(in the rows, 128 means zero)
The rows of X fall into 3 groups, which share some directions, and each row is roughly a mix of its group's hidden directions, except one row that fits no group.
X, 137 rows:
[[112 107 117 132 155 118  73  84 134 125 138 107 151]
 [127 156 123 136 103 141 184 153 111 148  96 135 104]
 [136 125 121 185 135 131  79 151 128 132  96 145 129]
 [132  88 108 109 109 126 166 149 133 118 111 177 147]
 [133 103 127 136 152 171 102 100 160 115 101 130  92]
 [115 145 132  70 120 117 175 121 139 133 151 109 107]
 [123 171 129 126 105 151 173 157 130 132 121 149  90]
 [112 159 128  95 121 146 155 148 169 113 113 162 153]
 [121 146 139 127 158 101 128 180 111 137 107 127  81]
 [140  78 115 138 108 102 127  92  88 116 106 124 112]
 [108 153 143 105 122 142 154 154 179 128 129 164 151]
 [116 135 135  75 137 119 184 109 135 121 145 104 130]
 [119 103 109 112 101 131 170 157 147 121 114 173 150]
 [118 141 133 110 134  76 144 139 142 140 136 125  68]
 [158 110 143  99 129 101  96 134 164 141 149 139  87]
 [133 118 135 150 120 163 128  70 129 104 146 145 163]
 [125 159 119 150 145 149 166 108 116 115 149 132 182]
 [123 174 137 116 145 141  91 123 112 125 117  76 106]
 [132 137 120 107 132  86 122 176 115 168 109 103 111]
 [135 122 116 192 135 142  81 138 117 120 106 142 123]
 [148 192 157 122 111 151  97 122 110 124 141 133 122]
 [132 115 121 191 132 124  84 154 123 118 114 150 142]
 [136 118 113 188 137 119  96 156 115 121  99 155 123]
 [128 129 165 151 136 141 134  79 142 104 145 164 156]
 [117  82 121 120 157 105  87 105 127 128 135  99 158]
 [121 152 157 102 119  86 166 136 110 134 164 137 150]
 [149 196 148 130 125 155 112 115  97 124 142 127 123]
 [121 155 112 117 108 173 154 126 154 118  88 142 158]
 [100 173 128 101 110 142 149 143 169 122 117 138 162]
 [136 120 109 148 111 143 143 107 117 103 124 132 198]
 [133 121 117  97 123 104 109 179 137 162 111 116  92]
 [127 125 148 156 133 163 132  73 131 100 145 151 154]
 [137 167  83 138 135 172 129 130 112 112 121 133 167]
 [126  84 118 128  95  94 111  96 102 128  91 118 118]
 [127  97 128 130 126 117 147 123 156 126 116 196 156]
 [125 153 115 142 123 134 116 109  87 118 127  63 112]
 [152  96 137 134 139  99 107 151  80 135 170 126 121]
 [122 144 134  70 121 118 181 114 120 119 149 110 117]
 [144  86 141 140 143  93 102 130  98 135 174 121 115]
 [133 171 144 115 160 159 139 159 163 125 160 143 125]
 [116  72 115 136 160  97 101 108 134 128 153 105 136]
 [122 105 113 149 153 182  96 123 151 121 105 119 100]
 [133 112 117 144 133 175  89 104 161 122 104 127  95]
 [106  78 117 121 141  90 142 139 164 135 108  98 134]
 [149  99 140  90 120 104  98 143 153 136 124 139  79]
 [128 142 135  66 123 117 177 107 124 131 140 107 118]
 [138 105 140 131 156  98 104 132  94 133 180 102 111]
 [127  90 123 130 122 112 143 117 142 128 106 190 162]
 [104 139 123 125 136 115 132 160 155 137 133 136  58]
 [153 147 135 128  81 139 112  81 151 118 120 142 161]
 [104 150 136 166 137 136 149 111 139 140 142 143 189]
 [122 131 118  75 122 120 179 103 127 114 146  97 123]
 [151 172 166 118 108 154  96 120  97 128 151 137 125]
 [112 172 131  98 122 144 152 149 168 128 134 141 167]
 [ 99  73  93 124 151  99 145 141 144 133 108 115 136]
 [147  85 145 142 140  95 105 124  94 140 168 112 121]
 [127  69 129 142 143  96 119 130 110 138 169 130 103]
 [134 138 157 120  93 131 179 155 144 135 109 151  97]
 [143  99 123 161 136 106  87  99  97 135 123 106  96]
 [128  89 104 149  91 100 127  93  97 118 107 112 115]
 [ 94 146 128 137 152 116 155 185 123 138 134 141  93]
 [145 178 119 130 164 146  97 122 113 119 144  87 116]
 [122 140 129  72 111 117 176 106 127 139 158 115 118]
 [120 136 131 113 119  77 162 135 111 157 157 119 166]
 [132 122 127 183 139 122  80 161 129 142 103 146 135]
 [138 138 188 105 128  94 132 123 158 128 127  94 112]
 [134 146 132 135 108 156 138 107 131  99 121 128 197]
 [146  75 117 122 122 111 148 135 138 129 126 186 141]
 [150 100 132  87 102 105 116 134 136 122 124 119  71]
 [129 159 153 110 114  80 159 139 105 134 147 132 165]
 [125 135 155 146 127 152 124  73 154  88 149 146 135]
 [137  87 112 171 129 120 113 120  84 130 124 109  93]
 [112 163 122 111  95 178 147 130 134 138  88 129 145]
 [136 124 146 143 124 160 129  65 128  93 147 144 145]
 [108 155 125 120 100 132 165 169 127 148 104 139  88]
 [107  75  96 128 148 101 162 149 151 125 114 129 127]
 [126  92 116 159 132 121 144 117 139 124 116 191 155]
 [110  64 102 141 139 103 149 124 153 137 110 114 138]
 [109 138 120 130 136 119 148 171 106 139 141 152  69]
 [117 108 129 113 162 106  71 104 120 123 140  99 152]
 [129 161 154 126 168 163 142 162 150 133 160 145 128]
 [136 136 133 136 109 106 176 173 149 130 121 145  88]
 [120 141 139 115 131  73 174 149 103 140 145 140 149]
 [140 127 171 120 104  88  99 143 144 149 130  86 120]
 [153 106 126  82 105  95  99 128 144 129 123 119  86]
 [105 157 110 119 108 181 159 118 140 129  92 145 136]
 [109 144 109 165 137 148 157 105 117 103 110 154 171]
 [118 138 138  72 126 120 172 100 140 133 153 108 110]
 [131 143 112 104 127  99 123 176 119 151 104 104  87]
 [122 169 125 112 107 167 144 124 147 115  84 156 146]
 [154 113 114 133 112 149 133  94 116 105 107 131 189]
 [110 163 108 121 107 164 150 126 150 125  78 148 140]
 [144  91 151 137 140  90 106 131 111 140 171  96 117]
 [142  98 108 145 111  94 111  77  95 123 117 109 129]
 [ 97  72 102 133 151  95 148 126 148 137 113 112 121]
 [145  93 160 113 155 100 115 128  85 131 161 108 129]
 [142 116 113 122  89 114 144 123 155 108 119 159 183]
 [154 105 147 146 143  96 115 133  98 134 181 115 105]
 [152  97 139 126 111 113 133  94 114 101 149 152 178]
 [123 148  95 118 142 182 152 124  97 114 117 147 157]
 [108  74  94 139 144  95 133 132 166 125 113 124 137]
 [136 160 138 114 162 159 141 167 162 124 153 157 127]
 [135 117 102 149 127 182  85 119 135 121 104 114 100]
 [118 153 141 101 127 134 150 140 179 128 134 168 163]
 [162  91 136  90 115  97 107 128 131 132 136 123  82]
 [141  74 125 120 123 105 138 124 139 135 118 185 148]
 [133  99 127 115 158 133  96 101 113 120 144  95 177]
 [111 151 139 176 160 158 154 115 110 124 141 137 162]
 [134  85 107 139  98 102 121  98  93 117 103 113 105]
 [127 146 152  97 128  75 168 143 111 138 142 129 154]
 [ 91 149 136 133 145 135 139 176 149 151 136 146  86]
 [145 101 103 136 133 174 107 101 132  99  97 128  98]
 [136 156 133 114 112 125 159 173 125 116 106 177 106]
 [156 191 160 127 126 142 103 114 105 116 145 136 122]
 [149 125 120  72 116 148 105 107 132  79 130 144 131]
 [120 129 108 100 143 104 136 175 116 161 114  89 105]
 [140  91 154 125 136  90 109 138  80 148 151 114 115]
 [121 148 144 111 119  97 171 143 102 121 154 133 175]
 [ 98 146 111 131 113 164 153  98 170 133  92 119 133]
 [135 108 108 171 126 122 109 106  85 120 125  96  92]
 [128  91 157 139 133  92 112 116 118 148 166 105  93]
 [152  80 116 139 120 111 118 121  84 129 132 104  88]
 [154  86 116 100 116 111 163 129 136 124 140 171 153]
 [136 126 150 153 121 153 122  67 138 105 144 155 153]
 [136 124 133 184 128 135  70 150 123 124 118 149 128]
 [128 149 141 110 111 144 183 161 125 125 111 162 101]
 [154 183 152 136 112 150 104 113  96 125 143 151 117]
 [152  95 136  87 115 111 111 133 115 123 118 114  72]
 [110 125 121 130 137 109 123 181 140 143 130 146  70]
 [140  88 119 166 137 118 100 119  91 131 123 114  85]
 [131 102 118 146 133 189  88 107 149 133 117 133 112]
 [142  90 117 157 128 108  98 103  87 130 117 106  96]
 [122 180 129 136 138 148 120 109 106 110 134  73 113]
 [145 103 120 127  93 132 124  78 143 125 148 139 176]
 [108 143 124 112  92 168 149 125 152 132  81 152 141]
 [134 114 121 186 138 124  80 155 129 132 105 149 127]
 [120 142  77 138 146 163 146 123 101 113 111 166 145]]

Here is one row of each group, with its name. Which group are the others in?
[161 122 107 117  96 126 126  97 113  95 111 107 173] | N
[115 174 119 101 120 140 149 138 172 116 129 148 166] | Z
[104  57 100 130 135 108 146 138 139 140 115 127 134] | D

[141 159 146 122  98 149 171 154 113 131 107 165 108] | D
[133  98 107 131  91  93 119  83 103 117 106 107 120] | Z
[118  96 106 132 114 141 166 162 137 118 110 179 138] | Z
[160 179 150 140 118 157 113 112  93 122 151 146 124] | D
[148  88 152 131 144 107 100 118 103 132 177 106 132] | D
[118 135 141  75 132 117 179 106 137 105 150 108 127] | N
[126 114 114 136 164 118  81  88 126 117 145 102 158] | D
[129 127 125  93 126 110 121 169 154 153 107 133  75] | N
[116 136 137  78 126 118 179  97 144 121 155 112 124] | N
[124 155 153 112 117  77 154 143 114 158 151 134 158] | N
[118 158 119 157 161 152 137 108 100 122 123 126 181] | Z
